In the rows, zero is written as 128.
Each named turn below is shown by a few rows before and after it. Which turns, in which order, take the first row of each later pair to the second? The first pair is answered.
turn j463:
[133 138 154 121 124 160 125 123 140 100 136 106 118 119 140 130 112 119
 155 147] |-> [147 133 137 109 104 145 136 145 149  96 129 138 134 115 143 132 134 114
 100 130]
[140 147 168 118 140 143 115 109 121 119 113  97 102 125 117 140  98 142
 187 166] |-> [174 155 163 107 103 151 138 144 137  80 110 130 116 108 150 135 119 134
 129 162]
[133 128 164  94 146 116 108 135 144 116 125 133 119 114 113 128 109 116
 160 142] |-> [143 132 160  89 134 120 116 149 154 103 127 144 125 107 124 129 118 111
 139 144]
turn j951:
[136 136  99 157  89 114 128 125 131 121 141 118 121 139 148 143 123  92
 125 110] |-> [132 145 130 129 103 103 100 138 140 113 127 119 113 126 125 152 102  87
 149 127]
[ 83 147 104 155 143 140 136 109 102 152 159 117 102 151 131 132 146 152
 141 117] |-> [123 170 141 120 117 166 125 146 126  80 153 131 106 111 156 135 138 136
 137 142]
[165 151 150 100  96 159 131 174 155  53 132 151 138 106 158 125 134 110
 112 157] |-> [ 75 116 126 116 165  87 103 115 125 195 122 122 127 162  71 139 114 134
 158 130]
turn j127:
[ 78 108 154 183 130 128 143 125 117 118 128 123 158 109 120 120 133 113
  94  84] |-> [ 82 122 188 167 136 139 126 126 123  94 126 116 152  97 114 122 113 105
 130 108]
[121 108 133 121 112 159 115 104 122 107 129 140 120 128 102 118 129 122
 127  95] |-> [118 109 133 115 113 154 112 105 122 111 125 143 119 128  95 123 124 121
 125  95]
[105 104  83 164 132 113 148 136 126 173 102 136 128 150 143 110 135 142
 101  85] |-> [125 132 147 155 143 168 120 128 135  96 117  99 115 121 156 109  98 122
 190 138]
[129 116  82 124 122  90 113 142 145 106  79 132 159 115 115 161 130 119
  81  91] |-> [152 129  90 162 114 150 133 118 135  53 103  94 149 103 157 150 122 120
 126 113]
turn j791:
[169 126 169 107  81 161 131 123 152 109 110  79 110  56 178 133  94 118
 196 168] |-> [145 120 161 126  95 162 128  96 136 135 115  58 102  72 166 133  89 124
 218 162]
[153 141 140 116 135 127 105 157 150 109 117 138 130 120 134 120 122 106
 136 160] |-> [126 135 132 144 159 126 104 123 130 146 123 114 122 137 116 116 110 117
 169 154]
[ 97 134 110 145 138 138 141 105 144 189 114  97 118 151  95 138 127 167
 108  98] |-> [138 144 101 136 109 155 161 139 159 144 113 122 132 138 132 131 142 161
  60 101]
[127 109 144 109 135  95 124  80  95 114 151 129  71 149 125 128 112 148
 218 143] |-> [156 104 105 145 103 120 166  80  93  94 171 133  80 152 173 114 144 154
 168 130]
turn j528:
[119 129 104 169 143 165 131  68 101 148 149 102 123 142 151 118 111 126
 164 128] |-> [124 123  97 174 135 167 139  69 100 143 149 102 124 145 157 117 121 128
 150 130]
[ 77 120 102 144 145 125 152 127 115 164 135 117 142 164 105 114 143 143
 149 126] |-> [ 70 122 119 138 149 131 144 127 112 153 137 108 138 161  98 111 129 142
 174 138]
[145 131 190 122 175 143 110 184 134  84 148 143 157  93 156 122 124  63
 159 142] |-> [157 130 163 132 158 149 133 195 139  77 153 151 165  95 179 114 140  63
 123 128]

(two turns a pair)
[149 132 157  97 121 134  99 151 140  99 119 144 128 114 125 144 131 118
 137 147] |-> [140 114  95 139 111 127 138 133 120 141 131 148 138 142 144 132 160 134
  84 111]  j951, j791
[ 89 142 146  76 123  74  90 156 134 181  75 162 148 138  83 173 115 158
  70 134] |-> [103 145 143  70 112  81  93 165 140 164  73 170 153 130  95 169 123 153
  58 131]  j951, j791
[100 122  81 173 137 113 131  96  76 164 130 124 105 146 135 113 134 144
 118 106] |-> [ 95 139 147 116 156  97  83 115  93 146 108 124  99 125  97 132 102 130
 169 141]  j463, j127
[123 122  88 167 123 133 160 109 128 147 144 139 139 149 134 108 167 134
  89 107] |-> [110 124 114 115 142  85 119 134 142 166 119 162 139 139  84 125 153 125
  91 111]  j127, j127
[159 131 113  96  93 133 106 181 111 100 139 137 117 126 120 170 142 126
 100 160] |-> [131 128 129  85 120 117  81 171 110 127 131 126 110 135  84 175 125 128
 134 168]  j127, j791
[141 133 144 142 132 154 135 120 147 105 135 118 137 127 139 138 116 125
 126 150] |-> [118 123 130 155 150 139 136 104 136 140 136 113 137 141 119 137 113 131
 135 138]  j791, j951
[124 115 106 155 119 116 171 127 118 132 127 143 130 150 134 123 151 116
  58  86] |-> [109 112 130 119 133  80 138 142 126 150 110 158 131 145  99 137 138 112
  68  94]  j791, j951
[152 142 115 134  98 161 136 119 131 124 129 101 124 128 160  96 134 130
 124 135] |-> [136 135 103 143 109 146 136 107 123 160 129  96 126 140 146  93 130 137
 133 129]  j951, j951
[149 109  95 166 117 108 174 130 114 141 144 142 145 141 167 144 185 168
  52 110] |-> [ 96 113 160 144 182  90 108  97 106 177 131  93 119 145  94 161 121 170
 180 140]  j951, j791
[132 114 153 106 128 132 128 159 138  99 132 136 119  97 118 127 146 123
 137 133] |-> [102  99 134 135 151 119 133 129 118 143 138 115 113 122 103 125 143 135
 161 120]  j951, j528
[ 86 103  97 184 147 125 142  71  89 201 141  85 105 172 114 135 124 175
 163 103] |-> [172 159 198  79 103 159 104 169 154  45 115 136 114  85 137 151 110 131
 150 166]  j791, j127
[137 132 153 114 146 114 121 105 104 102 144 119  80 126 126 119 119 136
 165 146] |-> [121 122 136 117 155  89 127  99 102 145 137 124  87 137 108 119 127 141
 147 127]  j463, j951
[155 138 119 118 115 150 147 157 139 100 126 156 132 102 155 119 156 115
 101 131] |-> [117 121  84 162 136 147 155 107 111 157 141 123 121 133 144 113 154 131
 126 116]  j951, j127
[164 136 121 105  96 105 135 162 150  96 128 163 140 109 150 142 143 120
  52 115] |-> [ 95 111  97 166 152 100 128  85 105 187 143  98 119 160 112 134 114 146
 137 104]  j791, j791
[130 118  92 148  94 136 200  66  77  91 151 136 140  88 182 126 178 150
  87  95] |-> [ 82  99  85 150 134  94 177  40  64 160 142 119 131 110 132 132 162 161
 119  80]  j951, j951
[119 125 134  95 129 116 111 156 147 127 136 151 142 134 119 134 129 130
  99  92] |-> [106 125 153  96 147 120  95 141 133 131 138 132 130 135 103 140 109 132
 140 107]  j528, j463
[152 120 122 158 117 131 161 127 107 101 125 115 145 135 133 125 136 136
 137 133] |-> [139 120 129 160 134 125 155 116  99 113 126 104 139 141 117 128 124 137
 164 135]  j951, j791
[146 144 164 110 137 150 132 125 160  95 116 126 129 106 139 122 116 122
 150 140] |-> [108 126 142 122 160 113 124 105 145 164 109 123 126 135 101 127 115 134
 155 124]  j528, j951
[134 130 133  88 102  86  99 175 157 120 104 169 149 130 107 142 120 128
  67 113] |-> [114 110  86 137 103  89 126 140 130 164 124 151 149 160 117 127 141 144
  56  86]  j528, j951
[163 141 118 126 116 110 156 129 146  83 128 138  98 130 131  93 116 102
 133 130] |-> [159 141 131 113 123  97 140 136 153  94 118 143 104 123 116 101 110 100
 142 136]  j791, j463
[112 105  96 131 138  75 131 148 125 179 106 154 128 144  94 134 156 141
  85 112] |-> [166 124  94 173 106 153 162 143 123  90 137 133 128 123 170 110 169 136
  92 133]  j127, j463
[112 153 129 130 177 130  94 164  99 140  95 169 121 106  88 135 113 134
 126 106] |-> [103 146 107 168 183 149 111 132  78 154 112 146 113 123 103 125 111 140
 145 103]  j791, j528
[ 99  73 105 170 160 116 148 103 105 179 119  84 141 185 117 115 146 168
 161 112] |-> [172 109 143 153 113 187 158 148 129  54 132  95 143 130 184 111 146 140
 154 151]  j528, j951
[149 112 118  97 135 122 165 139 133  86 107 152 147  97  99 113 125 123
  90 135] |-> [129  95  87 152 146 130 184  95 104 123 125 121 141 128 105 103 130 141
 111 116]  j791, j127
[125 133 144  94 129 110 104 150 143 116 107 147 132 113 103 142 131 130
 119 144] |-> [120 132 143 137 137 152 117 110 122 101 128 102 121 120 124 128 118 134
 171 151]  j791, j463
[151 118 115 104 101 111 134 164 150 119 115 162 148 118 132 119 152 120
  56 117] |-> [156 132 151  83 111 112 109 177 160  97 109 160 140 102 121 122 140 110
  86 137]  j127, j127
[138 106 116 132 117 103 138 131 106 124 127 167  97 124 121 148 131 134
  79 110] |-> [132 103 102 149 121 109 143 118  96 133 144 153  96 134 128 140 133 138
  86 105]  j463, j791
[112  96 103 201 100 171 171  79 128 137 144 127 124 135 159 108 134 142
 119 154] |-> [ 75  94 150 126 139  94 105 106 149 184 102 152 126 128  73 140 105 137
 139 157]  j791, j951
[150 153 122  54 125  96 113 179 181  96  73 142 175 121 129 155 147 149
 108 100] |-> [165 171 145  63 128 137 112 169 176  56  86 113 167 113 149 149 134 142
 150 120]  j127, j127
[160 142 133 126 103 176 150 139 118  58 136 113 146 109 180 134 114 115
 142 161] |-> [115 128 138 146 141 162 128  99  93 112 139  78 130 131 144 137  93 131
 199 159]  j791, j791
[146 111 101 145  90 191 176 139 137  60 130 180 133 131 187 117 145 116
  66 135] |-> [ 62 105 168 118 179 147  93 105 126 138 109 134 107 145  80 143  78 123
 205 161]  j127, j791
[128 138 164  96 137 104  97 158 140 148 125 148 160 114  87 154 135 121
 109 143] |-> [100 120 123 163 152 126 127 102 110 188 153 107 149 148 101 139 139 138
 134 124]  j951, j463
[154 125 117 110 112 136 115 147 140 129 122 170 141 129 131 126 149 131
 110 132] |-> [126 114 103 144 135 135 115 111 121 167 133 140 132 154 120 120 139 145
 143 122]  j791, j791
